Small tables with named rows and columns. After each table, cells are looked up by row and column.

Radevod
|  | Sok | Goba | Rilig | Rogun | Balobit | Feges | Gop | Fonil | Fuv |
|---|---|---|---|---|---|---|---|---|---|
| Bolizil | 5701 | -721 | 2324 | -4972 | 2377 | 633 | 3179 | 3308 | -627 |
| Datu | 243 | 3583 | -2460 | -1593 | -3444 | 166 | -5697 | 596 | 9 |
| Tabo | -2262 | -380 | -2022 | 1488 | 1119 | -2514 | -417 | -3447 | 1159 |
| Tuzotig | -18 | -352 | 482 | -225 | -925 | 1604 | -244 | 1590 | -1420 |
| Padi | -269 | -2670 | -2575 | -1635 | -1745 | -645 | 152 | 3452 | 1307 |
| Vadip | 609 | 3545 | -4971 | -1986 | 930 | 158 | -3923 | -1236 | -75 |
| Felal | -756 | -209 | 1297 | -559 | -2008 | -521 | -326 | 1984 | -1726 |

Felal, Sok -> -756
Tabo, Rilig -> -2022
Datu, Fonil -> 596
Tuzotig, Gop -> -244
Vadip, Balobit -> 930
Tuzotig, Rogun -> -225
Vadip, Rilig -> -4971
Felal, Fonil -> 1984
Felal, Feges -> -521
Padi, Gop -> 152
Felal, Goba -> -209
Tuzotig, Balobit -> -925
Tuzotig, Rilig -> 482
Vadip, Fonil -> -1236
Vadip, Fuv -> -75
Vadip, Sok -> 609
Tabo, Fuv -> 1159
Tuzotig, Sok -> -18
Vadip, Rogun -> -1986
Row with the largest Gop: Bolizil

Vud:
fields: Nomoput, Forigu, Tabipop, Kog, Gikav, Dad, Feso
Vuveba: [4571, 7508, 1723, 6994, 1459, 6066, 3419]
Musit: [1616, 1979, 2017, 4538, 2956, 2670, 1253]
Vubube: [1992, 1165, 6192, 6557, 7336, 5188, 1653]
Gov: [4320, 4459, 6318, 5335, 3020, 6039, 3209]
Gufu: [1226, 864, 2586, 4827, 887, 4626, 3567]
Kefadim: [5316, 4921, 4794, 3701, 805, 1287, 3533]
Nin: [4107, 5172, 6282, 2765, 5037, 6247, 4219]

What is the Feso of Vubube in Vud? 1653
What is the Forigu of Vuveba in Vud? 7508
What is the Feso of Kefadim in Vud? 3533
What is the Kog of Vubube in Vud? 6557
What is the Tabipop of Musit in Vud? 2017
What is the Gikav of Nin in Vud? 5037
What is the Dad of Vubube in Vud? 5188
What is the Dad of Musit in Vud? 2670
What is the Kog of Gov in Vud? 5335
What is the Nomoput of Gov in Vud? 4320
What is the Kog of Nin in Vud? 2765
What is the Forigu of Gufu in Vud? 864
What is the Forigu of Vubube in Vud? 1165
What is the Gikav of Gufu in Vud? 887
What is the Tabipop of Vubube in Vud? 6192
What is the Gikav of Gov in Vud? 3020
Which row has the largest Nomoput? Kefadim

Godum
fields: Denuta, Vilokot, Marula
Tevat: [52920, 51175, 45839]
Boki: [49053, 50336, 45298]
Boku: [38164, 19659, 95765]
Baganob: [47305, 46729, 46900]
Godas: [48589, 45713, 47702]
Bezefu: [66792, 77753, 12880]

Bezefu, Vilokot => 77753
Boki, Vilokot => 50336
Baganob, Denuta => 47305
Boku, Denuta => 38164
Boku, Marula => 95765
Godas, Denuta => 48589
Boki, Denuta => 49053
Bezefu, Denuta => 66792
Bezefu, Marula => 12880
Godas, Marula => 47702
Baganob, Vilokot => 46729
Boku, Vilokot => 19659
Tevat, Vilokot => 51175
Tevat, Marula => 45839
Baganob, Marula => 46900
Tevat, Denuta => 52920
Boki, Marula => 45298
Godas, Vilokot => 45713
Row with the largest Marula: Boku

Table Mafato
|  | Siluma | Fos |
|---|---|---|
| Bokofip | -40 | 72 |
| Geb | -44 | 69 |
| Zum | -36 | 71 |
| Danipo | 42 | -10 |
| Tomo | 20 | -71 |

Siluma of Danipo: 42
Siluma of Zum: -36
Siluma of Bokofip: -40
Fos of Danipo: -10
Fos of Bokofip: 72
Fos of Tomo: -71
Fos of Geb: 69
Siluma of Geb: -44
Siluma of Tomo: 20
Fos of Zum: 71
Which row has the largest Siluma? Danipo

Buz:
         Neku  Mol  Poz  Som  Nopav
Tibula     57  227  159  156    149
Suzu      147  227  159  128    149
Nel       147  180  159  128    149
Firavak   147  227  159  128    166

Nel, Nopav -> 149
Firavak, Poz -> 159
Tibula, Poz -> 159
Firavak, Mol -> 227
Nel, Neku -> 147
Tibula, Mol -> 227
Nel, Poz -> 159
Nel, Som -> 128
Nel, Mol -> 180
Firavak, Som -> 128
Tibula, Nopav -> 149
Firavak, Neku -> 147
Suzu, Mol -> 227
Suzu, Neku -> 147
Tibula, Neku -> 57
Firavak, Nopav -> 166
Row with the largest Nopav: Firavak

Vule:
	Monogo	Tes	Bavorif	Dod	Telaf	Raso	Vafir	Vosipu
Gelitib	64309	76110	57314	53036	79515	58169	45083	10031
Riro	64726	78041	50369	46042	75769	53097	44045	5669
Tunifuf	49139	44067	55167	54780	53164	52419	49928	52248
Rab	61258	67396	59609	56046	74944	58818	47190	22666
Samap	50009	59886	39117	37589	51426	42797	40796	23568

Gelitib, Telaf => 79515
Samap, Tes => 59886
Riro, Raso => 53097
Gelitib, Vosipu => 10031
Gelitib, Vafir => 45083
Rab, Monogo => 61258
Tunifuf, Vosipu => 52248
Gelitib, Monogo => 64309
Riro, Tes => 78041
Samap, Vosipu => 23568
Rab, Bavorif => 59609
Tunifuf, Tes => 44067
Riro, Vafir => 44045
Rab, Dod => 56046
Rab, Vafir => 47190
Riro, Telaf => 75769
Which row has the largest Dod? Rab

Zot.csv
,Beva,Misapiv,Nakomip,Vona
Momatu,0.55,0.47,0.55,0.55
Bem,0.66,0.79,0.44,0.59
Novitoz,0.18,0.09,0.73,0.26
Keka,0.58,0.58,0.50,0.53
Ruvu,0.53,0.55,0.50,0.46
Lomames,0.56,0.65,0.50,0.53
Mig,0.62,0.56,0.49,0.58
Viz,0.51,0.48,0.53,0.48
Soke,0.81,0.73,0.44,0.79
Kod,0.61,0.70,0.47,0.58

Ruvu, Vona -> 0.46
Bem, Nakomip -> 0.44
Lomames, Misapiv -> 0.65
Bem, Beva -> 0.66
Keka, Nakomip -> 0.50
Ruvu, Misapiv -> 0.55
Ruvu, Beva -> 0.53
Novitoz, Vona -> 0.26
Bem, Vona -> 0.59
Keka, Beva -> 0.58
Viz, Misapiv -> 0.48
Novitoz, Beva -> 0.18
Row with the largest Vona: Soke

Gumimav =
         Bomezu  Sud
Bolal        83   77
Tabasip      73   70
Duve         57   41
Soner        75   56
Bilata       46   51
Likid        65  163
Fufaf        62  202
Fiz          75   77
Zepu         73  121
Kod          45   62
Mapazir     120  123
Vof          21   82

Sud of Tabasip is 70
Bomezu of Kod is 45
Bomezu of Fufaf is 62
Sud of Zepu is 121
Bomezu of Bolal is 83
Bomezu of Bilata is 46

Table Ribafo
	Zugu	Ribok	Rivi	Semu	Med	Nom	Zilo
Gov	32	47	65	45	69	32	49
Dofeto	29	76	66	36	44	30	53
Luzito	47	75	24	69	39	72	31
Nek	65	70	34	54	61	27	37
Sizod	63	34	28	65	70	49	36
Niz	33	72	74	33	64	68	53
Temin	55	44	52	68	32	37	63
Kage	30	71	57	61	52	61	45
Zed	64	35	44	48	74	27	53
Rud	44	35	66	28	37	59	39
Lizesol	37	36	63	50	30	44	57
Sogora	75	54	39	31	56	47	57

Nom of Dofeto is 30
Med of Gov is 69
Zugu of Sizod is 63
Zilo of Gov is 49
Semu of Sogora is 31
Med of Temin is 32
Zugu of Lizesol is 37
Zugu of Nek is 65
Semu of Luzito is 69
Nom of Sogora is 47
Med of Zed is 74
Ribok of Kage is 71
Zugu of Rud is 44
Semu of Kage is 61
Med of Niz is 64
Ribok of Sogora is 54
Semu of Lizesol is 50
Zilo of Kage is 45
Rivi of Dofeto is 66
Nom of Luzito is 72
Which row has the largest Ribok? Dofeto

